Z: rows in 4 groups, each row roughly a mix of its group's directions
Z (156 x 12)
[[-17   1  29 -30  23  17 -15  14 -12   7  42  -5]
 [-14   9   3 -25  16  -4  -7  52  -6  15  32   6]
 [ -8 -33  31 -16 -15  44  -5  15  18  -3   6 -10]
 [-30  12  12  35 -20  13 -24   0  -2  27   0 -31]
 [ 10   5   5 -29  34  16   2  20 -32 -10   5  36]
 [-15 -13  -5 -11  10  34  38  20   8 -24 -14 -27]
 [ 17   6 -12  25   8  27  -4 -32  19  -6 -17 -41]
 [ -1  -6  32   5 -27   1  -1  15   4  45  25  22]
 [-22 -19 -14  33  -3  16   6 -24 -14  21  38  12]
 [ -2  -7 -16  14 -22  -7  -2 -12  38  15  37 -32]
 [-32  40 -16 -16   5  13   4 -37 -11  10  16   1]
 [ 13   2 -22  -9  41 -15 -20 -15 -21 -35 -14 -12]
 [  1   3   3  -3  -5 -34 -34 -25 -14  -3 -41 -20]
 [  5  15 -23  -8   5 -38 -24  34  28  -5 -13  15]
 [ -8 -50 -23  10  27 -28  -6   1  -4   2  19  15]
 [  0 -17 -13  11 -50 -18 -16  36   9 -11  -7   4]
 [-16 -19  35  -6 -10  33  -7 -14 -23  -9 -37   1]
 [  7 -30  27 -16 -15  14 -28 -14  33  -6 -13  26]
 [  3  10  40   2  15 -25 -13  18  -4   5  46   1]
 [ 17 -24   4  12  10  31   7 -20 -24  23  21  35]
 [ 23  26 -29  -4  21  18  34 -15  19 -14 -20  10]
 [  0  -4   1  -9 -29 -38  -5  10  26 -26 -35 -12]
 [-11 -11  -1 -30  -1 -26  -7   6  15  47  31   5]
 [-10 -17  12 -19 -35 -21  32  12 -31 -24   3   5]
 [  9   2 -12   3 -21 -46 -20   0  -4 -19 -36  20]
 [ -7 -10 -30 -15  14  -4 -23   3 -23   5  32 -41]
 [ 47  11  -4  16  10  -3  10  24   1 -20 -38   3]
 [  2  19   5 -10  17  14   7 -49  17  -7 -37  13]
 [ 26  -6 -16  10   5  34  31  -6  -2 -31 -32   4]
 [  7   7  32  27   2  12  10 -32  16  18 -21  34]
 [ 25 -20  -5  -4   2   2  48  24  16 -23 -17  13]
 [-23   6 -25 -10  17 -26   3  21 -29  32  10  24]
 [-25  35  12 -19  11  20 -14   1 -19  -1 -42  -7]
 [ 34  -2   6 -19   5  18 -16 -40  10 -11 -35  -8]
 [ 40   8  -7  24  14 -23   8  12  -2  40 -12  17]
 [-32 -15  40  19 -27  19  12  15  17   2 -13  12]
 [-35 -22  -5 -23   2  11  21  22   4  16  41   6]
 [ -5 -52   0  15  33 -20 -13   0  -5   3  22  11]
 [-13   5   0 -14  21   5   8 -54  -9  -8 -26 -24]
 [ -9   1  21 -31 -12  14  -6 -12   9  54  -4 -14]
 [ 19  18  19 -27 -12  17 -24  -8  -8  43 -17 -13]
 [-19  -3  19  34 -28  -3  -5 -26  13   9 -18 -36]
 [ 26 -24  23  13  37  22 -14   3  -2  -2  32 -12]
 [-39  11   9  15 -37   9   4 -29   6  17   9 -25]
 [-31   9 -13  -3  -8 -14  -7  39  14 -15  14 -39]
 [ -6  12 -43 -19   8   0  22 -21  -4  -8 -20  37]
 [  7 -25  16  16 -24  44 -16  -2  -6  27  23   2]
 [  4 -17 -46 -29 -13  -3 -10 -24 -16 -25  12   6]
 [ 26 -15  37  -5   1 -35  -9  18  22 -13 -24  -7]
 [  5 -33 -10 -21   8  31   9  46  -5  -9  -6  15]
 [ -7  20   3  -5 -14  13  17  -6  43  38 -27   1]
 [  9  -3 -12 -30  -7 -23 -12   5  12  44  -3  36]
 [ -9  37 -20  34  13 -18  15  34   6  -1  16  -8]
 [ 26 -14 -17  -2  22 -35 -15  24  29   6  -3  26]
 [-18 -34  -8  -5  15   1  -6  20 -25  -3  45 -20]
 [ 23  -5   5 -26  30   2  -2  36 -18  -8  21  31]
 [  0  -2 -31  11  11  12  34 -29  19 -34 -19   1]
 [  6  39  -2  10  -1  -9 -50   4 -12  -3 -21 -19]
 [-38   4  23  13  -7  17  12  10  28  -2 -42  -2]
 [ 22  26  -1 -22   9 -23 -20  12   2 -11 -48   7]
 [ 18 -14 -10 -29 -41  23 -26 -26  -6  -8   5  11]
 [  6 -10 -29   4  23  25   5  36   4   2  15 -40]
 [  9 -17 -50  19   5   2  18 -36   8 -13 -11  -6]
 [ -9   3 -34  19  13   1  30  -9  17 -46 -10  -8]
 [ -3  24   1 -12 -39 -25  -8 -19 -38  -9 -19  -9]
 [ -9 -24 -29  -7 -11 -26  -1  32 -11 -17   4 -38]
 [  6  35  24 -36  28 -11  -8  17  -4 -29  -3   5]
 [ -9  39  34 -19 -34   2   8  -5   9  -2 -27  -9]
 [-13  -2   4 -16 -20  17 -19  21 -55  -2  -8 -12]
 [-23 -23 -17  -5 -25 -11  -1  18  27 -14 -28 -32]
 [ -2 -45   1  -8 -34  24 -31  13  -7  -2   8 -12]
 [ 21  -7   0  -6 -21  14  22  -4   1 -51 -22  22]
 [-17 -37  15   1 -36 -29 -22  13  19  -6   3 -12]
 [ -8  -4 -10  29   6  44 -19  17 -21   4  25 -22]
 [-41 -32   3 -40  -2   9   5 -17  -9  19  -6 -10]
 [-34  10  19 -14 -12 -40 -27  -4  13  10  19 -18]
 [-20  -4  -3  16 -21  16  16  11  28 -42  -3 -30]
 [ 10  13 -16   7   8  21   6 -17  -4 -41  -8 -46]
 [ -1  32 -27  10   4 -17 -11  38  -3 -19  12 -32]
 [-25 -37  -1  -2   3  27   1  21 -13   2  26 -35]
 [ 15   9 -25  40 -19  15  25  10 -13  16  26  17]
 [ 25  40  10  27  19 -23  -4  10  18  25 -12  12]
 [-21  -6  28  -5 -19 -19 -29  10 -23  19  37  -7]
 [-21 -12  11 -30  15   7   6 -28 -13  48  -6   3]
 [ 37 -15 -12  38   1  -8  26  -2  13   7 -33  -7]
 [-30  -3  12  -8  34  23  41 -21   4  -8   1 -16]
 [ 10  34   6  42   6 -15  10  13 -14  23 -26 -17]
 [  9  33 -33  40  -3   7  25  -6  -4  22   7  -8]
 [ 24  -7  15  26  15   9   6  27 -17  19  42  17]
 [  5   8  39  24   6   9  -2  34  22  18 -26 -18]
 [ 16   7 -10  -4 -23  12  30   7 -35 -33 -27 -11]
 [ 14 -12 -24  15 -39 -11 -22 -10  -6  24 -25  26]
 [-12  28 -23 -13  29  38  -5 -25 -18   9 -15  -7]
 [ 12   5 -48 -19  12 -14  -4  24   4 -19 -28 -18]
 [  0 -24   0 -41  37 -19   3 -14  19 -11  19  15]
 [ 15  14  33   0  30 -14 -15  38  -7   2  31  -2]
 [-21 -50 -28  -2  10   5 -10  11 -12  -8  27 -16]
 [ -4 -15 -26  14  38  -6 -11 -31  20  14  -8  29]
 [-10 -44  14  16  20   5   4 -21 -19   2  37  10]
 [  9  14 -29 -19  19  -6 -10  -6 -29  -3  23 -43]
 [  7 -14  -4 -33 -23 -25 -40 -19   6 -20  -7  19]
 [ 19  13  12  17   9 -25  11  42  -2  19  35  10]
 [  4  24 -17  -1  22  23  10 -29 -21  20  22 -33]
 [-11   8 -31 -17  24 -45 -14   4 -15 -11  15 -21]
 [ -2 -43 -22   7  26  22 -15  18  11   1   8 -32]
 [  0  24 -25 -14  46  -9   5 -18  -1  -1   1 -37]
 [ 26  35 -24  -4 -11 -30  -8 -26  -7  -7 -25  18]
 [ 21 -13  15 -29   7 -15 -33 -10 -21  30   1  26]
 [-24   8  12   6 -38 -18 -35  -8  -7   0  36   3]
 [ 39   0 -29   8  -5   4  32 -17   0 -23 -23  21]
 [  9 -32 -22 -22   1  22 -17  35  20 -16  10 -20]
 [-36 -30 -23   7 -26  17  25 -11  16  -1  11 -20]
 [-16  17 -23  -2  18 -32   4 -32 -35   4  22  -6]
 [  4   0 -30   1   9  12  -2 -54 -24  12  21   2]
 [-14  -4 -38 -28  -5  11  19 -11 -30 -23  20 -20]
 [ -5  -8  53  -9 -16  22 -15  -6  -3  31   2 -16]
 [-17 -31 -33  19  -7 -30   1 -12  19  17  25  12]
 [ 13   0 -25 -15 -33 -12  20  10  16 -21   9 -42]
 [-19  20 -42 -18  -3 -17 -11  35   2  -9 -24 -10]
 [ 25  -1   2  21  32  13  -5   0  44  18   0  26]
 [ 11 -13  12  19 -20 -33  -5  -8  35  -4 -31 -27]
 [-10  -4 -27 -30  -6  23  25 -31   0  24 -28   4]
 [ 38 -18  10  26 -11   7 -18  40 -10 -20  -5   8]
 [ 41  26 -19 -22 -17   6 -22 -24   9  -6 -23   3]
 [  8   6  -5   4  -1 -49 -28 -13   0  -9 -41   4]
 [-24 -33  -1 -23  -9  -8  -4   9 -36  17   7  35]
 [ 22   8   9 -23   3  -5 -19  -8 -19  54   2  19]
 [ -2  19 -35   9  -5  18  40 -36  -2   9 -10  10]
 [ -1  47 -26   4   1  10  -2  23 -21   3 -18 -31]
 [  1  12 -16  14 -32 -26  -5  -3  39   7 -26 -25]
 [ -1   2  28 -33   8 -28 -32  38   0  -4   6   9]
 [ -6  24   0  37 -11  15 -26   9  15  41  17   3]
 [ 24 -15  12 -22 -11  -3  -4 -23  13  45  11  29]
 [  7  -3  27  10  32  10 -36  39 -16  10   4  -7]
 [ 50  -6  10  14  17  16   0  14 -11 -24 -29  13]
 [ 28  -4   3  16  19  37   1   8  42  18   6  19]
 [  9  34 -26 -12 -21  13  -8  22 -29  18 -29   0]
 [  9  33 -18   5  13  10  16 -45  -1  -4 -33  -5]
 [ -9   5   7 -17  30 -24 -24  10 -36  34  13   2]
 [ 33  -8 -11  32  17  33  -4 -18 -22  20 -17   9]
 [ 10  15  -9  23 -52 -17  17  -9  27   8 -11  -2]
 [-15 -40 -28  -5  -9 -32 -16   8 -11 -30 -14   2]
 [  0  31   1 -38  16   6   3 -34  -8 -19 -24  19]
 [ 14  14   5   8 -13  -5  13 -25  12 -49 -32 -13]
 [  1 -19 -24  -2   2  36  44 -18   5 -17 -20   3]
 [  6  30  33 -20 -32  -8  -2  24  11  -6 -19 -25]
 [ 49  -5   4  -9  -4 -26   8  34  16 -13  -1  21]
 [-39  -5 -45 -16 -16 -22  16 -20   4   1   0   8]
 [-22   9  28  -4 -16   1  14 -47 -27  -2 -22  -4]
 [-20  21  21  -9   2  -7 -10  18   4  54  11 -20]
 [ 14  -1  17  15   5  19 -14  -9 -21 -47  -1 -35]
 [ -6   3 -11 -20  20  -2 -15 -11  19 -23 -55  -8]
 [ 15  32  14  30  12 -14   4 -29   2  20 -34  11]
 [-14 -11  24  27  -2   2 -11  22 -10 -49  10 -21]
 [-16  22 -30  13 -16   8  14 -18 -19  -1 -43  19]
 [-22  -3   4  43  16   1  24  11 -23 -33  20   0]]
which group is each row in? (one row of each group first)
[  9   3  15  24   5  -3  19 -39  -9  25  37  21]
<26>
[ 17  25   0 -16  -9  -2 -16  13 -21  49  24 -15]
<109>
[-11  30  21   5  12 -29  11 -44  -7   6 -13  21]
<48>
[ 26  42  -9 -17 -27  27  20  20  -8 -12   4  -5]
<74>

[-12  31 -17 -20  28  20  11 -41  -7   7 -19  -3]
<26>
[-28   9  22  13  -3 -11   7  31  -7  43  25  10]
<109>
[-13  14 -26 -26  28  28  13 -21 -25 -13  -9  21]
<74>
[ 16  20  -9   3  30  -7 -19  -8  11 -29 -46  -6]
<109>
[  7  -9  -7  -9  -1  -7   9 -11   0  30 -20  59]
<109>
[ 33  19  32  -5  32  26 -21  24  -1   3   1   4]
<74>
[ 26  -5 -23  26 -10  34  10 -28 -14  -7 -27  14]
<26>
[  3 -13 -34 -12  38 -18   1 -24 -16 -32   6  -6]
<109>
[-10  -7  36 -20 -11 -28 -42  -6   7 -23  -5  -8]
<26>
[ 15   0  49  16 -21   1 -22  20  -4  23  22   9]
<109>
[ -5  10 -15  -4  21  16  -2 -18   9 -15 -47 -37]
<26>
[ 19   9 -29  22 -10 -10  10  21 -27 -16  41   8]
<109>
[-33   1 -13  -5  -4 -31 -12  50  -4   0  18  -4]
<109>
[  0  -9  11 -31  -9  -4 -10 -43  18 -19  -7  36]
<48>
